In the rows, 128 means zero.
Each path below is one point turned by a fixed rotation once a step. After each direction that follows a path, write how fast that rotation turns it, in degrees a step (0 if it stays still).
Each turn is a multiple of 5 degrees from 10 to 175, or 0.
Each row of a path follows its step; steps can be skipped.

step 0: [130 111 128 118 128 134 131 132 130 118 124 115 122 119 126 122 124 130
 131 131 141 133 133 126 116 139 126 140]
step 1: [131 128 126 142 136 128 129 126 129 110 126 119 126 119 140 116 139 136
 131 120 138 120 137 127 128 131 136 125]
step 2: [133 129 117 129 131 126 120 141 125 125 141 122 120 116 123 120 138 131
 140 121 124 134 128 122 110 124 129 127]
step 3: [138 117 132 133 140 122 120 124 118 131 120 119 136 126 129 117 123 133
 127 121 136 137 127 125 110 135 121 122]
step 4: [131 120 132 143 139 124 131 132 121 133 125 122 134 118 127 120 139 125
 134 132 122 125 129 109 135 128 134 117]
step 5: [128 122 130 126 138 131 131 148 121 128 139 132 134 111 126 121 123 135
 124 134 121 135 119 125 123 137 123 130]
step 6: [129 134 133 136 132 129 131 127 126 130 130 127 141 131 132 101 123 133
 125 124 136 129 118 126 135 137 118 125]
step 7: [118 122 130 129 123 135 133 134 131 136 142 123 127 130 116 118 136 129
 134 129 137 134 121 109 136 130 134 127]
step 8: [115 116 132 131 127 130 125 131 119 120 131 133 130 120 129 121 120 130
 117 131 148 136 123 125 125 137 131 144]
step 9: [128 134 120 139 118 121 132 131 123 112 132 118 122 125 129 110 131 118
 125 124 135 120 130 122 138 138 132 130]
Speeds:
[128 127 130 125 130 126 129 128 128 132 127 128 132 127 129 126 127 124
 125 130 130 128 128 134 120 131 126 137]
135
[131 127 121 133 128 124 122 130 121 132 127 126 129 128 126 131 130 129
 127 132 127 125 131 131 126 129 129 124]
45
[127 124 130 131 133 129 129 127 130 126 128 135 129 124 129 132 130 129
 127 134 131 126 132 126 129 129 135 131]
100
[131 127 125 124 128 129 134 133 131 129 132 128 124 130 124 132 127 126
 127 130 127 130 129 124 122 134 129 126]
145

step 0: [131 124 129 143 123 125 142 134 124 108 127 121 118 127 127 137 128 126
 139 132 135 130 115 137 130 119 135 122]
step 1: [121 116 112 141 137 125 129 124 136 125 130 121 116 131 121 120 117 117
 123 128 129 135 130 119 119 121 135 128]
step 2: [128 125 127 133 121 117 125 138 134 119 127 140 136 124 123 113 115 125
 128 116 139 117 133 118 130 137 129 131]
step 3: [126 135 124 125 120 122 139 130 129 121 119 135 139 109 125 134 127 121
 138 132 134 130 112 129 114 129 128 119]
step 4: [130 123 111 129 129 145 140 117 123 116 133 122 122 126 127 133 122 130
 129 124 127 132 124 119 117 132 115 128]
step 5: [118 125 125 135 126 128 123 133 138 107 141 124 130 122 124 127 132 129
 107 128 131 118 128 128 132 135 126 138]
step 6: [121 129 126 136 115 128 128 130 140 118 122 140 132 120 122 125 123 122
 135 141 113 129 116 122 141 121 135 130]
step 7: [142 127 118 126 121 132 128 114 135 131 120 128 114 130 125 119 115 121
 129 132 125 114 114 130 121 134 125 123]
step 8: [131 124 132 128 116 130 126 130 122 109 128 115 130 134 121 129 125 117
 130 135 140 117 137 134 117 131 121 139]
step 9: [122 135 120 141 126 131 127 139 142 126 130 131 124 123 111 133 133 130
 138 134 131 131 128 124 119 112 123 138]
Speeds:
[127 131 129 132 128 129 127 132 121 128 123 126 128 128 125 126 124 131
 122 127 127 126 131 128 126 136 130 132]
120
[132 126 126 132 129 129 127 123 126 129 123 126 131 123 131 133 127 127
 134 126 126 124 129 135 129 131 128 125]
95
[128 130 131 132 123 129 129 130 127 126 128 127 131 123 128 125 134 131
 132 133 127 133 127 130 124 126 135 128]
125
[125 130 129 128 131 130 126 136 134 130 123 127 132 128 130 124 129 128
 133 126 126 126 124 126 131 130 126 127]
100
[121 129 126 135 132 128 131 125 133 128 131 129 127 130 132 129 127 130
 129 128 129 128 132 130 131 127 131 134]
85

step 0: [131 136 138 141 123 123 129 128 151 130 135 133 128 117 129 124 126 118
 139 114 122 128 124 134 130 129 117 123]
step 1: [121 128 137 122 136 124 144 141 117 119 139 135 135 121 120 115 121 122
 129 137 117 129 120 124 134 127 124 127]
step 2: [131 133 141 119 146 133 132 130 139 128 118 127 126 145 129 125 113 123
 134 131 130 116 129 128 121 138 133 129]
step 3: [138 124 144 136 134 127 135 125 139 130 116 133 126 122 134 110 137 138
 135 118 127 140 122 124 133 122 127 125]
step 4: [116 122 139 121 127 123 132 135 122 115 132 121 122 123 121 118 128 129
 131 126 131 141 127 136 118 142 112 134]
step 5: [130 130 135 127 115 138 139 121 145 128 125 133 123 132 127 122 108 121
 128 127 123 116 124 138 131 135 123 134]
step 6: [133 119 131 140 142 126 132 131 133 111 131 134 147 127 133 115 125 121
 133 123 126 129 124 127 141 124 123 118]
step 7: [131 129 143 128 148 122 127 138 116 130 127 130 126 131 123 125 117 128
 140 125 119 128 126 135 115 128 124 146]
step 8: [129 135 149 137 124 125 136 134 145 137 125 135 116 129 134 124 131 125
 129 127 126 127 117 129 125 144 130 119]
step 9: [128 128 129 120 134 130 145 133 134 121 133 121 133 126 120 107 125 130
 121 131 120 146 128 125 134 126 122 121]
Speeds:
[128 128 130 123 128 131 128 125 131 124 134 130 132 125 126 132 124 124
 131 135 130 126 128 126 133 124 126 129]
80
[124 128 126 132 130 125 127 128 121 126 126 127 128 128 120 126 125 126
 129 130 129 135 130 123 131 128 126 130]
130
